(in the rows, 128 means zero)
Rotation paths and how fast each direction turns (degrees per step)
Each turn is a multiple of 5 degrees from 10 to 175, or 0.
Each row of a path follows its step; steps can be skipped.
path 1
step 5: [126 119 117 146 125 125 122 125 135 135 127 141 137 118 121 126 130 118
 137 135 129 123 138 133 132 125 126 122 138 116 122 126 133 130 136 146
 129 120 126 127 118 131 112 132 135]
step 6: [118 122 120 123 127 128 149 126 128 126 139 133 123 134 118 131 128 127
 123 132 137 124 135 119 130 120 121 129 136 114 144 141 123 119 127 135
 145 125 121 125 125 127 126 140 131]
step 9: [124 139 125 125 135 119 126 136 114 135 134 138 125 124 127 137 129 132
 118 122 122 137 126 146 133 124 129 123 123 111 127 127 134 136 141 120
 135 130 123 134 124 128 148 134 134]
step 11: [121 143 124 119 120 127 129 131 133 136 127 138 137 121 122 124 129 126
 122 139 127 116 138 132 129 135 127 133 126 116 128 146 125 122 135 125
 145 121 125 136 114 138 121 142 131]
step 13: [122 127 125 132 139 136 134 126 120 131 123 135 124 132 121 126 119 131
 129 141 131 113 114 133 125 126 125 124 149 130 124 134 140 122 134 121
 133 123 133 131 136 136 109 137 135]
step 15: [117 114 119 127 132 120 122 126 118 130 139 147 120 134 126 124 115 117
 124 129 132 126 123 133 116 127 126 125 127 111 120 110 140 130 134 131
 122 123 125 123 128 134 132 129 125]
step 17: [125 129 132 121 126 115 132 129 121 118 139 134 137 124 128 118 124 129
 129 131 133 131 142 125 131 134 106 132 131 115 141 129 133 134 131 129
 138 127 120 116 127 142 139 140 130]
step 28: [118 136 131 130 124 114 131 126 125 132 132 148 138 119 122 118 128 132
 129 131 121 123 147 127 128 131 129 121 137 134 136 128 138 122 136 133
 147 134 134 127 132 127 129 136 138]
step 34: [126 133 127 135 124 123 134 125 114 122 121 134 131 128 115 120 128 132
 133 140 124 127 122 129 118 144 116 140 134 119 132 128 142 122 125 130
 144 130 132 121 122 144 123 132 119]
Directions:
[128 130 124 129 125 132 129 128 127 127 129 127 125 128 131 133 135 125
 128 129 128 130 127 130 126 128 131 126 130 127 127 126 129 128 125 128
 133 129 125 123 125 130 126 128 133] | 10
[129 131 132 131 130 128 127 126 124 134 126 126 124 131 129 129 129 129
 131 125 133 128 129 127 126 130 130 126 130 124 128 129 128 131 126 123
 128 124 131 127 130 126 129 128 129] | 65
[132 126 125 128 127 130 128 131 129 131 130 125 125 124 125 131 125 131
 127 128 126 125 130 126 131 130 125 127 132 128 125 131 124 129 126 125
 128 127 127 130 124 131 125 126 126] | 135
[129 129 133 129 128 131 131 130 126 125 127 128 129 126 128 127 128 132
 124 130 127 132 131 130 129 127 130 130 124 124 125 125 126 132 126 127
 128 128 127 126 130 134 129 129 124] | 45
[126 127 131 123 132 132 124 126 129 128 129 127 129 127 132 126 130 128
 126 132 127 127 132 131 130 126 130 126 128 131 124 130 130 127 126 126
 128 128 134 130 123 126 127 130 129] | 40
path 2
step 4: [130 126 128 127 121 128 145 144 137 142 129 122 122 135 140 136 139 121
 147 126 122 151 123 125 139 130 133 127 123 124 128 128 126 134 135 120
 139 123 115 129 142 123 122 127 122]
step 5: [144 132 120 128 140 133 127 138 117 117 121 128 129 117 128 134 119 129
 119 132 140 125 127 117 141 114 141 129 134 117 125 133 119 133 150 132
 120 130 120 123 115 131 128 132 132]
step 10: [121 117 140 120 127 137 122 104 131 122 136 121 129 123 133 138 124 120
 129 121 133 142 132 113 129 118 119 121 113 133 129 140 123 123 131 115
 119 138 129 116 129 133 125 121 131]
step 11: [129 130 133 136 148 128 127 137 131 132 133 139 118 139 127 131 144 138
 125 124 131 135 136 124 121 117 119 135 128 139 136 130 127 124 130 142
 152 134 116 132 124 135 123 142 128]
step 18: [127 126 133 134 144 121 120 118 112 127 119 117 126 144 145 115 119 134
 127 129 121 131 133 113 137 117 123 125 129 142 133 122 121 125 144 128
 122 133 128 129 134 129 138 122 129]
step 24: [132 119 131 114 147 117 135 125 129 129 125 141 129 121 136 124 128 135
 125 128 119 115 125 136 119 113 140 127 125 125 133 136 121 142 121 113
 147 135 129 139 119 128 133 125 123]
step 27: [129 132 127 133 125 134 123 119 131 127 128 129 111 125 129 143 115 130
 144 113 121 141 140 125 134 133 131 128 119 134 129 141 112 118 130 135
 114 122 137 129 145 119 135 132 130]
step 31: [124 112 133 134 127 133 118 123 105 130 120 127 125 119 129 128 132 122
 139 119 126 128 131 124 119 119 127 127 115 130 112 140 112 124 121 120
 120 149 127 129 129 132 124 122 122]
step 36: [134 126 135 123 130 120 135 133 132 150 130 139 120 130 133 145 134 137
 123 126 129 143 135 137 130 123 124 146 122 130 126 132 124 128 133 125
 141 134 124 128 132 121 146 116 141]
Directions:
[129 128 130 128 124 129 126 130 126 128 123 131 133 124 125 128 130 130
 129 130 127 128 130 129 131 130 135 127 125 125 125 125 129 126 128 129
 129 129 127 131 127 133 127 124 128] | 45
[132 128 123 128 126 128 129 128 125 128 126 125 127 126 129 125 125 126
 131 131 127 130 124 130 132 127 127 128 129 128 129 125 131 132 127 128
 124 131 124 125 132 131 125 131 129] | 85
[129 129 129 129 127 128 130 128 131 131 122 129 127 129 128 123 127 128
 131 123 125 127 132 130 126 122 127 131 127 128 126 131 128 123 124 130
 128 127 127 126 129 130 125 131 130] | 90
[129 126 130 130 127 129 130 126 127 129 127 127 130 128 134 128 126 130
 126 128 129 127 129 129 127 134 124 126 128 130 129 128 126 125 129 132
 122 127 127 130 130 135 132 129 131] | 35
[126 130 130 131 124 123 128 129 129 130 128 128 126 129 124 126 130 129
 132 131 125 130 127 128 129 128 127 129 128 133 134 127 124 125 134 129
 129 126 130 131 129 129 128 130 126] | 155
[127 129 129 126 127 128 127 127 126 128 128 133 131 126 130 124 127 129
 129 125 127 131 129 134 131 127 126 124 131 127 131 128 126 129 128 132
 129 129 128 123 130 123 131 124 125] | 120
[132 127 129 129 127 131 126 126 130 130 123 123 130 127 125 129 125 123
 127 125 129 127 132 129 128 131 126 127 130 127 130 127 131 126 133 124
 132 130 126 129 128 126 131 129 125] | 140
path 3
step 0: [125 137 122 139 127 135 141 125 138 130 118 135 123 132 132 128 138 134
 133 114 111 121 135 119 126 122 118 128 120 131 124 140 127 119 105 121
 124 129 113 136 121 142 136 118 128]
step 5: [122 121 123 136 120 125 121 124 120 122 136 127 121 125 128 128 127 125
 143 126 121 147 141 107 137 123 139 123 132 132 132 142 131 135 141 128
 125 119 115 151 126 135 130 130 125]
step 8: [104 132 137 144 124 121 137 114 140 131 127 134 132 130 116 120 132 126
 125 115 134 133 139 128 133 118 116 129 122 136 122 133 137 125 124 123
 130 119 118 135 125 137 146 123 121]
step 20: [123 138 136 131 126 133 134 115 119 130 132 136 112 123 126 104 141 115
 119 133 111 139 134 131 137 127 130 119 119 129 116 131 129 132 125 130
 127 123 124 142 126 131 134 143 137]
step 21: [112 121 133 123 123 132 134 114 126 117 116 118 127 113 133 121 124 117
 118 126 135 124 134 116 125 130 120 134 124 141 130 153 126 143 131 127
 132 133 130 139 126 133 143 124 129]
step 26: [123 121 119 130 115 129 142 117 130 131 122 142 119 129 134 147 133 139
 130 117 121 131 125 130 137 119 114 128 101 120 121 137 123 131 135 135
 131 129 124 136 138 126 126 126 122]
step 27: [111 133 123 125 128 128 129 112 124 134 142 129 129 117 122 126 146 131
 138 111 119 134 142 137 126 133 122 117 131 118 121 138 125 138 125 124
 132 122 122 119 125 143 131 136 118]
step 36: [132 141 127 123 127 123 129 120 132 132 131 134 119 114 129 124 148 138
 123 111 119 133 131 131 123 122 134 128 120 138 141 151 128 143 115 136
 127 132 124 127 132 122 142 124 124]
step 37: [123 126 126 140 121 121 127 123 117 128 135 128 107 137 123 118 138 123
 125 131 115 132 137 122 134 143 131 128 117 120 118 147 131 129 133 123
 139 129 125 134 111 128 145 118 136]
Directions:
[133 127 129 130 124 124 127 122 127 127 133 129 128 126 127 128 126 125
 127 134 127 130 127 127 126 132 129 128 124 124 125 126 131 126 128 131
 127 125 126 128 128 130 126 126 126] | 170
[124 133 127 125 130 123 128 132 126 129 129 128 129 124 125 128 128 127
 126 127 129 129 127 128 133 128 132 133 129 131 129 130 126 128 129 129
 128 125 126 125 127 128 124 123 125] | 125
[127 133 125 126 124 127 129 128 126 124 125 125 132 125 129 124 127 126
 128 129 127 129 125 127 126 132 126 127 133 127 126 129 125 126 124 130
 131 128 129 129 130 127 126 134 128] | 100
[127 129 129 126 125 128 128 127 130 129 127 124 125 130 125 130 129 130
 124 129 129 130 125 128 131 125 132 124 128 125 127 133 129 119 127 130
 127 129 126 125 128 128 131 129 131] | 60
[125 127 129 131 131 130 129 126 126 130 127 128 128 128 133 129 130 128
 127 126 135 129 124 125 127 127 125 127 126 128 130 128 125 127 126 132
 130 124 127 126 133 130 130 126 123] | 80
[130 129 124 130 129 128 129 124 136 130 127 126 133 125 127 130 127 126
 124 127 129 127 128 128 123 128 129 129 129 129 130 130 123 130 128 127
 123 129 127 126 125 131 132 127 128] | 170
[130 123 130 126 124 126 130 130 130 125 129 129 130 123 127 130 127 129
 122 127 130 127 132 129 128 127 124 126 125 132 128 130 129 129 128 129
 129 128 130 125 132 120 127 128 127] | 145
path 4
step 0: [141 123 120 124 128 129 132 132 133 125 116 135 127 119 122 140 132 142
 131 119 125 134 120 104 127 116 121 143 116 125 121 128 121 125 132 137
 124 138 139 136 119 136 140 140 132]
step 3: [123 113 116 141 144 116 129 138 124 114 147 128 142 119 127 122 122 129
 137 133 128 120 137 130 124 127 123 122 115 113 136 129 117 126 137 127
 131 126 126 120 132 124 131 137 116]
step 5: [136 125 135 138 128 128 125 123 126 142 120 137 119 116 117 122 127 120
 129 129 136 123 126 121 120 129 124 136 137 140 135 136 142 133 108 122
 128 110 136 143 131 148 127 133 123]
step 8: [107 133 131 118 128 126 140 129 126 119 116 137 123 115 127 127 148 127
 138 126 123 117 119 141 128 133 121 133 125 116 121 127 118 126 115 128
 122 122 111 128 127 125 143 131 126]
step 22: [132 134 114 136 116 130 126 128 121 135 143 133 120 125 104 123 124 129
 125 131 135 115 148 129 119 126 125 129 143 134 131 139 117 130 127 125
 129 140 127 119 120 140 125 120 124]
step 25: [117 123 132 112 127 113 124 116 125 130 109 126 132 138 127 145 135 120
 124 139 129 115 134 123 136 137 125 125 133 111 124 137 132 138 133 127
 122 129 120 114 125 122 118 120 136]
step 30: [137 128 109 118 129 136 117 128 131 116 138 122 130 120 126 123 125 116
 135 130 142 126 138 117 140 137 131 123 114 127 110 130 142 121 126 126
 127 138 119 119 135 127 126 141 137]
step 35: [121 136 127 128 130 128 134 123 144 119 116 136 107 118 128 106 117 133
 142 123 125 119 141 133 127 131 134 144 120 123 124 134 122 132 133 129
 126 127 135 131 128 128 112 124 138]
step 36: [132 133 129 136 135 140 132 137 147 118 134 128 128 121 122 148 132 139
 120 126 110 126 127 117 134 139 129 136 112 119 126 137 122 134 129 140
 134 126 140 129 137 131 129 141 128]
Directions:
[130 124 128 129 124 126 126 126 126 128 130 128 128 126 128 132 132 126
 131 132 128 127 127 136 127 129 122 127 132 124 127 131 130 128 124 128
 126 129 129 130 129 128 127 128 128] | 20
[131 125 126 126 133 126 128 130 131 127 132 129 125 131 124 131 127 130
 131 130 126 129 130 126 126 126 128 129 131 128 129 128 127 124 130 134
 129 128 131 128 128 121 127 130 128] | 110
[129 127 127 126 124 130 132 129 131 130 130 125 124 125 123 130 128 128
 126 126 127 124 128 129 123 127 131 128 125 127 128 130 125 127 131 128
 125 129 125 134 130 132 130 130 129] | 80
[131 128 131 128 128 129 131 129 125 128 128 127 127 129 129 122 122 129
 125 131 127 127 128 131 125 127 123 125 128 128 129 133 124 127 127 127
 131 127 125 127 125 124 131 130 127] | 60
path 5
step 10: [140 126 139 144 126 133 131 129 131 111 133 134 123 122 118 128 136 125
 128 142 134 128 130 133 127 137 131 110 127 136 118 126 127 140 117 123
 146 133 127 142 131 139 132 121 119]
step 13: [120 130 119 134 136 119 134 128 112 135 120 122 118 133 121 131 144 124
 128 126 132 134 102 126 130 129 133 136 121 125 143 134 135 115 130 127
 120 141 130 127 128 132 132 116 122]
step 15: [136 125 129 131 109 121 141 142 120 141 119 138 119 128 121 125 128 128
 119 143 133 123 126 124 134 141 134 134 116 123 135 137 123 130 130 140
 132 126 125 125 115 116 134 121 135]
step 17: [119 138 128 126 127 124 128 144 124 115 130 127 133 108 135 120 137 122
 130 133 116 123 126 134 127 136 139 140 138 130 141 134 125 135 120 132
 132 129 111 139 118 125 126 116 135]
step 20: [125 113 139 134 119 139 128 128 107 125 136 129 112 125 122 124 125 127
 129 132 134 128 134 124 129 129 128 124 115 133 129 118 149 123 127 138
 124 140 129 129 140 144 123 136 134]
step 23: [121 118 138 128 136 122 141 127 143 125 114 131 130 143 123 134 140 126
 131 111 128 127 121 121 129 125 130 128 132 122 110 128 123 122 120 136
 128 143 127 132 120 124 120 112 122]
step 24: [126 131 114 134 135 124 132 124 121 140 111 128 112 120 121 125 140 128
 125 126 128 135 124 127 143 142 126 133 129 110 136 132 121 116 127 138
 137 137 124 133 127 143 133 126 135]
step 26: [126 141 124 109 107 120 146 132 116 126 120 137 117 120 123 135 135 127
 124 143 122 127 125 131 126 137 122 132 130 126 130 128 128 138 131 129
 143 114 125 125 123 130 135 121 128]
step 27: [137 118 128 125 126 129 132 143 123 115 118 136 128 127 128 138 124 126
 135 141 123 129 134 132 103 121 128 118 132 136 136 140 134 122 121 135
 132 143 128 122 118 120 120 125 138]
Directions:
[123 126 130 124 127 124 130 125 128 127 125 130 127 126 132 127 128 123
 132 131 128 124 129 128 128 129 128 126 129 127 128 124 125 126 128 133
 124 126 128 131 129 127 125 132 127] | 120
[126 122 125 127 129 131 123 129 125 123 128 130 128 129 129 128 127 132
 127 128 128 127 129 130 127 127 129 127 124 129 131 123 125 130 128 129
 130 126 123 126 126 128 127 127 124] | 35
[130 126 130 130 129 130 125 130 126 129 126 132 126 130 129 124 129 127
 129 133 130 129 125 123 125 128 132 127 125 128 131 131 128 127 126 125
 122 128 126 125 130 129 126 128 132] | 155
[131 126 128 129 127 126 127 126 128 130 122 130 126 127 129 132 125 128
 126 130 127 126 133 130 129 128 131 128 127 128 120 129 129 127 125 127
 129 129 125 122 128 125 127 126 126] | 90
[125 125 123 130 129 126 125 132 129 129 124 127 127 126 131 128 129 127
 133 128 127 132 129 131 129 127 126 124 133 130 130 131 128 128 130 127
 129 128 131 125 130 128 132 131 128] | 135
[127 128 129 125 125 128 126 130 130 122 131 126 128 125 131 127 128 128
 126 130 128 125 128 133 126 123 128 129 126 125 126 132 130 127 125 127
 129 128 127 128 128 127 132 133 134] | 35
